A single turn carries every row of the set below to another of its rows. Some are shown first; where does it send the rows asked next?
q_549: [ -3  -9  -5   0   6  -5  -6   5   6 -12  -1  -2  -7  -6   5  -7   2  -4
  -5 -11  -5   6   9   1  -6   2   2   1   0   0   1   6  -2  10 -14   0]
q_277: [  1   3  -3   4   0  -3   4   4 -10  12  -1 -10  -6  -5  -3  10  -1  -1
   4 -11   3   2   3  -1   0  -6   2  -3   0  -4   6  -6   3  -6   4  -1]
q_531: [  0  -5  -6  -1  12   0  -3   5   2   7   4 -12  -1   4   0   3   6   5
  -2 -14  -2   4  -2  -3   1   6  -4   8   0   0  -1  -4  -6   7   5  -1]
q_754: [  7   7  -9   3   3  -4   7  -6   0 -12  -4  -7 -11   1  -1  -4 -10   5
  -1  -1   2   0   5  -1   7   0  -1   0  -5  -9   2   6  -3   0  -5  -3]
q_167: [  2   2   1  -6   6  -2   5  -6   1  -3   2  -4   4  -2  -5   4   2   3
   7 -14   8   5  13  -3 -10   5   8   4  -6   0  -6   1  -5  11  -6   1]
q_86: [ 1 -9 -7  9 -2 -7  0 -1 -1 -7 -3 -8 -7 -8 -5  4 -4 -3 -6 -3 -3  4  7 -1
 -3  5  2 -6 -3 12  1  0 -7 -1  7 -2]
q_542: [ -1   0  -6  11  -5  -7   1  -1   5  -6  -2  -5   0 -13   4   2  -4  -3
  -3  -8   0   5   0  -1   2  -1  -3  -5   0   7   6   9   2   0  -8  -8]
q_121: [ -1   3  -3   5   6 -11  -5   1  -9  -6  -4  -5  -8  -3  -5   6   9   5
  -1 -12   3   1  -2   6  -1   2   2  -7  -7  -6  -3  -8  -5  -2  -3   4]
q_338: [  4   2 -14  -1  -7  -4  -2   1   1  -8   2   0 -21   0   6   6  -1  -8
  -1  -7   0   6   7  -2  -6  13   4   0  -7   9   0   8  -1  -1  -4  -3]
q_215: [ -6   5   4   5  -1   1  -6  -2   1   4   4  -7 -12  12  -3  -8  -6   4
  -2  -5  -7   4   1   1  -4   3  -1   8   6  -2  -5   4   8   3  -3   0]
q_344: [  1  -4   3  -3   5  -2  -9   6   1   1  -8 -10  -6  -3 -16   4   5   4
  -4  -7   7   2   9   9  -5   4   8  -3  -3  -6  -1   4  -4   6  -7   4]
q_536: [ -4   4   1  -7   5   3   4  -1   6 -10   0  -6  -9   5  -5  -3   4   3
  -6 -23   4   7   9  -3  -3   4  -5  -1  -1   3   0   6   3  -4   3   2]
q_94: [ -1   3 -12  -6  -5  -3   5  -1   5  -2   6  -7  -3  -5   9   9  -4   3
  -5   0  -1   4   3   1 -13   4  -9   0   0  -1   5   6  -2   3  -8   1]
q_129: [ -4   5   0   0 -10  -2  -6  -4  -9   1  -1 -15  -8   2  -4  -7   8   5
  10  -4  10   7   3  -4 -10  -4   1   3  -5   0  -1   4  -4  -1  -2   1]
q_373: [  3   6  -1   7   3   4  -4  -3   4   1   2  -5 -15   4  -2   3   3   1
   0 -15   1   2  -2  -1  -6   0   3  13  -1  -3   0   0   8   8   9   8]
q_964: [ -6  -1   3   2   7  -5   2   3   5   7   4  -4 -11  -3  -7   3   9  -1
  -1  -8   8  -3   3   0   9   1   8   2  -6  -8  -1  -1  -3   2  -5   6]
q_499: [  2   3  -9  -9   5  -5 -13  -2   7  -5  -4  -1  -6 -14   1  -4   2   5
   3  -3  -5   6   7   6  -4   8  -2   5   4  -5   4   6   4  -5  -1   2]
q_851: [ -2  -8   4  -3 -10   1   4  -7  -4   0  -5  -4  -3   1   6   3   0  -6
  -2   1   0   9  -5   6  -4   7  -3   1  -1  -9   3  10   3  -7  -5  -3]
q_758: [  6   5  -6   6  12  -7  -4   1  -1  -1   0  -6  -7   6  -2  -2  -1   1
  -7 -11 -13   7  10  -2  -1   3   4   3  -5  -3  -4  -2   6   0  -5  -9]
q_718: [ -8  -3  -5  -1  -6   2   2   3   1   8  -7  -1 -11  -9   0  10   3   4
   6 -10  -1  10  -8  -5  -3   8   2   2  -5  -8   4   5  -5   1 -10  -4]
q_879: [  5   5  -7   0   1   7  -1  -8   2  -5   1 -13  -7   5   5  -9   2  -7
   4  -9   6   4  15   4  -9  16   2  -4  -2   0   1   5   6  -1  -1   3]
q_546: [ -3  -2   1 -10  -6   0  -5  -7   6   6   4 -11  -5  -8  -7   4   8  -1
   7  -5   6   2  -2   6   2   1   0   2   6  -3  -5   8  -1   5  -2   7]
q_731: [-2  1 -9 -2 -2  3 -4 13 -5 -1  1  0 -7  4 -3 -4 -4 -7  8  0  2  1  3  1
  1  0 12  0  5 -3  6  3  9  2  0 -2]
q_246: [ -3   7   5  -4  -3   1  -3  -4  -2   3  -4  -9 -12   3   9  -6   1  -1
  -4  -3   7   9   1  -2 -12   1   5  -3   4  -6   3   8  -4  -9   4  -8]
q_592: [  0  -3  -2   4  -2   8  -6  -1  12   2  -7  -1  -5   1  -1   0   5  -7
   1 -10  -8   6  -2   2  -2   9   3  -4  -3   0   9  -8  -8  -1   1  -3]
q_375: [ -2   0   0  -7  -2  -6   0  -4  -8  -1 -12  -6 -12  -4  -5   2  -6   9
  -6  -8   0   2   4  -4  -9   4   2  -4   2  -8   1   3 -14   6  -8   4]
q_789: [ 7  0 -6  7  8  5 -2 -2  4  3 -4  1 -8  6  8  5 -2 -6 -6 -7 -2 -3  3  2
 -5 12 -2  9  1  3 10  7  5 -2  1  2]
q_342: [  7  -3  -6   5  -8  -3  -2  -3  -5  -4   0  -1  -9   5 -12  -1   5  -9
   1 -12   4   4   8  -5  -6   4   3  11  -4   0   1   4  -6  -7 -12  -3]
q_63: [  5  13  -1   0  -4  -8   3  -3  -7  10  -4 -10  -1  10   7  -2  -5  -1
   1  -6   0   4   3  -2  -1   7   0   6   1   1   6  10   1   8   0  -3]
q_356: [ -2  -1  -6  -8  -4   6  -4  -1  -4   7   2  -7  -8  -2   8   1  -3   4
  17  -7   4  -2   9   4  -8  10   1   2   3   4   1   3  -1   0  -4 -11]
q_55: [  6  -2  -4  -2   9   6  -8  -2   1  -4   7   3  -5   3  -2  -3   8  -5
   7  -6   4   1   9   0   5   1   1  -1  -6   1  -2  -1   6   8  -5 -10]
q_165: [-3  1  9  2  6  2  8 -1 -1  7 -3 -5  3  0 -6  4 -1  6 -4 -2  4 10  2  2
 -5  3 -6 -3  6 -1  2  8 -3 -5  2 -1]
q_957: [  3  -3  -9  -4   9   4   1  -7  -2   4  -4  -1 -10  -6 -11  -4   1 -10
   8 -13   6   6  10  -2  -5  14   0  -3   0  -7  -2   9  -4   4  -8   3]
q_991: [ -5   0  -8   6  -2  -7   2   4  -7   2   0  -2  -9  -2  -5   7   6  -4
   2 -11  -8   8  10   9  -6   0   0   0  -4   3   2   1 -14  11  -4  -5]
q_96: [ -6   1  -5  -9  -3   1  -3  -8  -2   3  -5 -10 -14  -1   2   6  -2  -2
   5  -6  11  11  -2  -2  -7   0   0   4  -5  -1  10   6   7  -9  -9  -8]
q_456: [  6   1  -7  -9   0   6  -9   0  -4   4  -3   3  -8  -6  -1  -7   0   0
   8  -6   4   5  10 -11  -9   6  -6  -6  -8  -7   0   3   2   0  -8  -5]

q_754 turns into q_536
q_215 turns into q_957
q_851 turns into q_964
Now these:
q_277 turns into q_129
q_55 turns into q_338
q_531 turns into q_356

A single turn carries every row of the set below to another of its rows. Some are shown first; where does it send the rows asked next?
q_92: [ 4  8 -5 -8  0  1 -6  3  2  8  7 11 -9]
q_10: [-2  2 -5  1  4 -8 -6  5  3  6 15 11  0]
q_944: [ 7  5 -6 -2 -3 11 -2  8 -3 -6  9 12 -3]
q_137: [ 2  4 -6  7 -9 -3 -5 -9  5  1  7 17  0]
q_768: [  2   4  -2   2 -11   1  -6  -4   1   5  -1  13  -8]
q_578: [ 4 10 -6  7 -2  8 -3 -4  3  5  9  0  7]
q_956: [  1   2  -1  -6  -8   4   1 -12   4  -3   6   8   8]
q_653: [  4   4  -5  -6   6   6   0   4   2   2   9   1 -11]
q_623: [ 4  3  1  3 -3 -7  1 -2  1  1 -2  2 -8]
q_740: [  1   4 -12   0  -8   3   4 -11   0  -1   4   3   9]
q_223: [ 0  5 -8 -6 12  1  0  3  6  2 12  5 -1]
q_882: [-4  0 -8  5  8  1  3 -3  7 -6  7  4  4]
q_604: [-4  8 -4 -4 -7  6 10 -3  9  1  7  4  7]
q_112: [-2 -2 -1  1 -6  9 -3 -3 -3  3  5 -4  2]
q_681: [  8  14 -11   2   1   0  -1   3   6   1   6  12   9]
q_994: [  5   3  -5  -4 -11   3  -7  -6  -3  -7   0   3   1]
q_678: [ 0  9 -7  0 -3 11  8 10  5 -2  8  8  0]
q_802: [ 6 -2 -9  8 -1 -5  4 -4  6  2  2  0 -5]
q_939: [-6  2 -2 -3  8  0  7  4  5 -6  5  3 -2]
q_88: [-2 -7 -2 -8 -7  2 -2  5 -3 -2 -1  7  1]
q_574: [ 4  3 -8 -8 -3 -4  0  8  2 -2  0 17  5]
q_958: [ 6  5  2 -5 -6  5 -9  8 -1 -4  2  9 -1]
q_411: [ 2  5 -2 -2  0  7  0 14  3  3  7 13  5]
q_366: [  9   5  -6   0  -5   5  -7  -5   2   7   9  10 -10]
q_506: [  2  -4 -12   6   3  -5  -1   1   7   4  13   6  -1]
q_722: [ 8  1 -2 -5 -7  6 -6 -6 -4 -7  8 13  2]
q_516: [ -1   5 -10   0   0   6   9   2   4   6   9   9  11]
q_424: [-4 -1 -5 10 -6  0  0 -8  4 -4 -1  9 -1]
q_226: [ -1   6   4  -1   0 -10  -5   3  -1   4   6   8  -6]
q_283: [-8  2 -3  4 -1 -5  4 -4  7 -6  4 13  5]

q_740 turns into q_516
q_802 turns into q_506
Now these:
q_604 turns into q_678
q_366 turns into q_137
q_574 turns into q_88
q_882 turns into q_223

